data =
[[116 134 136 128 129 140 126 119 134 131 136 129]
 [131 129 125 134 129 115 129 127 124 119 123 131]
 [119 131 130 137 128 130 135 108 131 117 130 135]
 [128 143 132 103 133 138 108 131 111 134 107 138]]
Read off the third-last entry, reading row by row.
Answer: 134
Read off the largest entry in the first row.
Answer: 140
The second entry on the diagonal from the top-right corner: 123
The last entry, reading row by row -> 138
Read off the fifth entry in reading order.
Answer: 129
The smallest entry in the last row: 103
Read off the third entry on the main diagonal.
Answer: 130
Read off the entry just right of 133.
Answer: 138
The entry in the top-right corner is 129
The top entry of the column that holds the largest entry is 134
The 4th-last entry, reading row by row is 111
The bottom-left entry -> 128
Read off the fifth-last entry, reading row by row.
Answer: 131
The entry directly above the smallest entry -> 137
Read off the largest entry in the last row.
Answer: 143
Read off the entry directly above 123.
Answer: 136

M =
[[131 130 153 129 123 125]
 [129 121 144 112 138 132]
 [136 120 146 119 119 135]
 [121 119 143 130 126 111]
 [112 127 147 121 128 132]]
Give the bottom-right entry.
A: 132
Give the entry in the bottom-left corner.
A: 112
The 4th-last entry, reading row by row: 147
Give the 2nd entry in reading order.
A: 130
The top-left entry is 131
The third entry on the main diagonal is 146
The top entry of the column that holds the smallest entry: 125
The largest entry in the first row: 153
The smallest entry in the last column is 111
The entry just left of 111: 126
Give the entry directly below the largest entry.
A: 144

Questions about the matrix below.
1) What is the fifth entry, reading row by row?
2) What is the entry directly below the smallest entry?
3) What is the 3rd entry in reading order?
4) What is the second smallest entry?
5) What is the smallest entry?
6) What is the entry just left of the smallest entry?
7) What is the last entry of the smallest entry's row?
8) What is the entry just left of the centre entry?
[[125 122 156 128 129 151 135 105 112]
 [126 134 145 134 123 155 148 114 133]
 [128 122 152 124 132 149 135 107 110]
 [126 134 153 132 125 154 148 109 127]
 [128 129 150 130 126 154 144 109 125]
 [128 127 153 131 125 151 140 107 116]
 [126 128 153 131 124 155 141 107 121]
 [127 132 148 136 124 154 149 112 129]
 [126 124 154 128 127 152 140 106 116]]
1) 129
2) 114
3) 156
4) 106
5) 105
6) 135
7) 112
8) 130

X =
[[124 118 144 120 134 137 123 138 127 147 131 122]
 [127 141 135 132 135 134 120 136 129 128 132 131]
 [132 133 113 129 115  98 135 115 131 116 128 132]
 [132 139 133 138 128 128 119 128 138 123 129 139]
 [140 139 116 132 113 101 130 114 133 111 129 126]
 [131 141 134 136 133 138 111 135 134 131 128 134]]
The top entry of the column that holds the smallest entry is 137
What is the top-left entry? 124
What is the entry directly below the largest entry? 128
The entry in the bottom-left corner is 131
What is the largest entry in the first row? 147
What is the entry just left of the smallest entry? 115
The entry directly above 130 -> 119
The second entry on the main diagonal -> 141
The last entry in the row that holds the smallest entry: 132
What is the entry just left of 126? 129
The fifth-last entry, reading row by row: 135
What is the 5th entry, reading row by row? 134
What is the smallest entry in the last column? 122
The third entry, reading row by row: 144
The first entry of the smallest entry's row -> 132
What is the smallest entry in the last row? 111
What is the last entry, reading row by row? 134
What is the bottom entry of the column that holds the largest entry? 131
The entry just right of the largest entry is 131
The entry just right of 130 is 114
What is the 3rd entry on the main diagonal? 113
The entry just right of the smallest entry is 135
What is the largest entry in the first column? 140
What is the 4th entry, reading row by row? 120

A =
[[131 126 120 121 117]
 [124 135 131 149 131]
 [109 110 130 124 132]]
Indices start at 0.
The entry in row 1 and column 2 -> 131
Report the bottom-right entry.
Answer: 132
The smallest entry: 109
The entry just right of the smallest entry -> 110
Report the top-left entry.
Answer: 131
The entry in row 2 and column 2: 130

arr =
[[124 127 135 125 127 154 129 123 131 134]
 [142 116 132 132 124 150 120 116 141 128]
 [140 117 131 130 125 150 123 118 139 130]
 [141 117 131 131 124 150 121 116 140 129]
 [141 122 131 116 129 152 130 120 134 146]]
Rows and columns are numbered from 0.
The entry at row 0, column 0 -> 124
Read off the entry directly below the largest entry.
A: 150
Read off the bottom-right entry.
A: 146
The entry at row 1, column 2 is 132
Read off the entry in row 0 and column 2.
A: 135
Read off the entry in row 1 and column 0.
A: 142
The entry at row 0, column 1: 127
The top entry of the column that holds the largest entry is 154
The entry at row 1, column 1: 116
Read off the entry in the top-right corner.
A: 134
The entry just left of 121: 150
The bottom entry of the column that holds the largest entry: 152
The entry just left of 139: 118
Read off the entry in row 2 and column 2.
A: 131

Questions about the array below. Indices start at 0.
1) Read off the entry in row 0 and column 2.
2) Read off the entry in row 0 and column 1.
3) Read off the entry in row 1 and column 2.
4) Read off the entry directly above the smallest entry.
[[121 124 135 124 136]
 [119 131 123 101 126]]
1) 135
2) 124
3) 123
4) 124

x =
[[128 127 139 101 133 119]
 [130 129 135 136 129 118]
 [129 128 137 133 128 131]
 [129 134 119 132 126 125]
 [134 123 120 131 125 124]
 [131 126 136 127 131 120]
 [141 129 116 132 126 143]
 [116 127 122 127 124 138]
 [119 127 130 140 129 131]
 [127 130 132 142 136 115]
 [122 127 141 111 124 113]
 [133 127 122 150 137 137]
 [135 128 127 146 127 133]
 [123 126 127 140 124 113]
 [116 127 140 137 121 117]]
Counting starts at 0.
The bottom-right entry -> 117
The entry just left of 146: 127
Report the entry at row 1, column 0.
130
Report the bottom entry of the column that holds the largest entry.
137
Report the entry at row 0, column 2.
139
The entry in the top-left corner -> 128
The entry in row 1 and column 2: 135
The top-right entry -> 119
The entry in row 2 and column 0: 129
The entry in the bottom-left corner is 116
The entry directly above 143 is 120
Report the entry just right of 142.
136
Report the entry at row 2, column 2.
137
The entry at row 0, column 1 is 127
Report the entry directly below the smallest entry.
136
Report the entry just left of the largest entry.
122
Report the entry in row 1 and column 1.
129
The entry just left of 117: 121

a =
array([[121, 154, 119, 125, 121, 133, 123, 133, 122, 117, 122, 118, 137,
        125, 125],
       [134, 151, 115, 131, 125, 127, 111, 120, 129, 130, 112, 132, 137,
        127, 129],
       [144, 138, 156, 130, 116, 131, 131, 116, 155, 134, 122, 144, 122,
        108, 126]])
The entry just left of 120: 111
Find the entry just left of 108.
122
Find the entry just left of 151.
134
The third largest entry -> 154
The entry just right of the smallest entry is 126
The entry just right of the centre entry -> 129
The fourth entry in reading order: 125
The 3rd smallest entry: 112
The minimum -> 108
The entry just right of 151 -> 115
The entry just right of the largest entry -> 130
Find the 2nd largest entry.
155
